[[126 131 130 139 128 122]
 [146 154 140 136 126 129]] gives 139

[129 140 148 114  98 139 124] gives 98

[[141 139 111 105 116]
 [117 149 120 123 116]
 [118 155 109 115 119]] gives 111

[[124 109 118 147 120 129 124]
 [144 150 120 126 120 120 115]] gives 120

[156 132 155 143 136 142 147] gives 136

[142 106 135 118 133 111 116] gives 133

[111 118 153 126 132 120 134] gives 132

[132 146 135 148 106 157] gives 148

[[127 145 122 126]
 [122 123 126 119]
 [142 106 103 123]] gives 145
---
[[121 126 118 108 133 151 122]
 [125 141 135 103 122 140 125]
 [141 103 128 106 124 144 108]] ⇒ 128

[[135 127 123 109 106 144]
 [118 136 143 138 134 116]
 [127 137 121 124 117 127]] ⇒ 121

[[145 114 113 120 102]
 [131 134 142 124 123]
 [130 106 132 132 128]] ⇒ 132

[[117 130 110 118 117 121 108]
 [137 149 137 140 116 141 124]
 [138 119 128 116 111 127 142]] ⇒ 128

[[154 138 128 129 115]
 [119 128 126 117 138]
 [137 129 134 129 112]] ⇒ 134

[[138 139 135 132 138 137 123]
 [107 140 128 135 137 125 121]
 [122 122 111 116 141 127 148]] ⇒ 111
---
[122 150 146 138 123 143] → 122, 143

[[126 123 125 106 135 127]
 [119 131 128 136 145 138]
 [123 116 123 133 120 114]] → 126, 114

[138  98 129 130 128 126] → 138, 126

[105 134 139 131 116 142] → 105, 142

[118 133 131 129 153 129 121] → 118, 121

[139 114 151 121] → 139, 121
---
[140 102 124 125 138] yields 102
[104 141 118 148] yields 141
[104 120 137 116 150 113 127] yields 120
[127 137 107 114 149 136] yields 137
[125 110 109 157 136] yields 110
[121 143 110 107 105] yields 143
---
Input:
[[127 107 155 114 120 144]
 [113 136 104 138 123 137]]
Output: 155

Input: [137 100 130  99]
Output: 130

Input:
[[117 112 130 107 133 127 128]
 [110 117 127 100 136 128 131]]
Output: 130

Input: [152 148 123 132 121 110]
Output: 123

Input: [141 130 134 126 104 127 122]
Output: 134

Input:
[[109 116 118 114 106]
 [122 130 125 143 139]]
Output: 118

Input: [120 106 131 125]
Output: 131

Input: [118 126 121 154]
Output: 121

Input:
[[150 142 121 117 139]
 [135 117 106 152 120]]
Output: 121

Input: [145 118 112 120 154]
Output: 112
---
array([[125, 138, 111, 127],
       [126, 124, 123, 135],
       [141, 149, 114, 150]]) ⇒ 127

array([[125, 124, 148, 120, 125, 128],
       [158, 144, 146, 114, 133, 109],
       [120, 123, 126, 130, 130, 119]]) ⇒ 128

array([[103, 131, 103, 132, 104],
       [140, 126, 102, 117, 139],
       [141, 122, 126, 100, 138]]) ⇒ 104

array([[120, 124, 139, 125],
       [120, 105, 148, 135],
       [140, 119, 117, 125]]) ⇒ 125

array([[136, 131, 133, 108],
       [126, 120, 122, 138],
       [140, 151, 131, 134]]) ⇒ 108

array([[131, 122, 110, 143],
       [155, 105, 120, 130],
       [121, 122, 133, 138]]) ⇒ 143

array([[131, 130, 136, 152, 130, 139],
       [118, 132, 129, 145, 133, 128],
       [119, 116, 141, 136, 132, 130]]) ⇒ 139

array([[126, 130, 139, 135, 125, 130, 137],
       [137, 139, 126, 122, 138, 122, 124],
       [127, 104, 131, 128, 112, 149, 125]]) ⇒ 137

array([[125, 123, 129, 131, 116, 131, 128],
       [118, 135, 122, 124, 134, 129, 124],
       [127, 148, 109, 145, 157, 113, 138]]) ⇒ 128
---
[118, 123, 105, 131] gives 105
[[114, 100, 153, 105, 104], [106, 113, 145, 146, 121], [101, 127, 118, 128, 116]] gives 105
[[116, 129, 101, 100, 137], [151, 121, 135, 117, 141]] gives 100
[[153, 141, 134, 127, 132, 121], [129, 134, 118, 118, 150, 133]] gives 132
[[128, 136, 157, 154, 136, 156], [129, 153, 157, 154, 153, 156]] gives 136
[150, 137, 136, 104, 118, 109] gives 118
[118, 115, 139, 122, 127, 102, 135] gives 102
[103, 144, 123, 136] gives 123
[157, 129, 134, 126, 143] gives 126
---
Input:
[[137 130 126 132 126 112 113]
 [132 134 124 133 129 118 116]
 [105 128 110 135 154 139 129]]
Output: 112

Input: [146 139 141 145 135 106]
Output: 135

Input:
[[131 124 148 114 137 146]
 [142 126 153 128 126 136]]
Output: 137

Input: [112 134 116 145 113 132 154]
Output: 132

Input:
[[132 132 144 123]
 [134 134 145 124]
 [ 99  99 119 113]]
Output: 144

Input: [134 100 137 126 131]
Output: 126

Input:
[[152 139 137 112]
 [132 150 130  99]]
Output: 137
---
149  127  139  117  133  120  116 Out: 127
101  122  139  148 Out: 122
106  115  117  146  121 Out: 115
124  136  128  132  123  151 Out: 136
147  134  100  115  122 Out: 134
111  121  104  123 Out: 121
119  150  125  129  130 Out: 150
128  113  139   99  124 Out: 113
 98  123  142  134 Out: 123
120  106  136  121 Out: 106
---
[[102 118 119 146]
 [114 142 113 113]] | 102, 113

[[135 136 126 115 107 110]
 [111 114 128 120 138 126]
 [120 135 142 142 129 127]] | 135, 127

[[124 105 126 130 139 107]
 [114 149 125 118 132 152]] | 124, 152

[120 119 154 111 148 130] | 120, 130

[[156 146 113 148]
 [153 144 116 151]] | 156, 151

[[120 129 109 130]
 [103 130 124 118]] | 120, 118

[[122 135 141 122 137]
 [113 140 125 118 150]
 [139 121 136 109 126]] | 122, 126

[[128 145 135 150 133]
 [119 106 124 116 140]] | 128, 140

[110  98 129 115] | 110, 115

[101 103 113 130 146 136] | 101, 136
---
[113 152 141 131 154 108 121] -> 154, 108

[[145 118 140 131 124 109]
 [144 119 140 142 136 102]] -> 145, 102

[[122 111 126 137 136 135 135]
 [127 122 134 127 136 150 131]] -> 150, 111

[110 118 156 117 137] -> 156, 110

[105 121 139 136] -> 139, 105

[150 125 137 134] -> 150, 125

[107 119 140 118 104 130 107] -> 140, 104

[[129 122 130 124 124 101]
 [151 130 146 124 124 117]] -> 151, 101

[157 135 113 141 128 116 124] -> 157, 113
---
132,130,145,128,131
122,122,98,135,131
: 128

125,137,121,102,142,140
131,137,100,132,117,118
: 142

101,150,139,100,135
130,127,129,130,128
: 100

144,153,143,118,129
122,99,119,123,99
: 118

107,130,135,136
146,118,147,153
: 135

136,122,137,122
114,154,107,111
: 137

140,144,118,154,105,117
157,132,100,134,107,106
: 105
---
[104 136 119 133] yields 104, 133
[156 134 122 128] yields 156, 128
[114 149 135 130 127 103 125] yields 114, 125
[121 150 100 127 114] yields 121, 114
[133 158 152 128] yields 133, 128
[141 104 128 135] yields 141, 135
[123 140 154 119 129] yields 123, 129
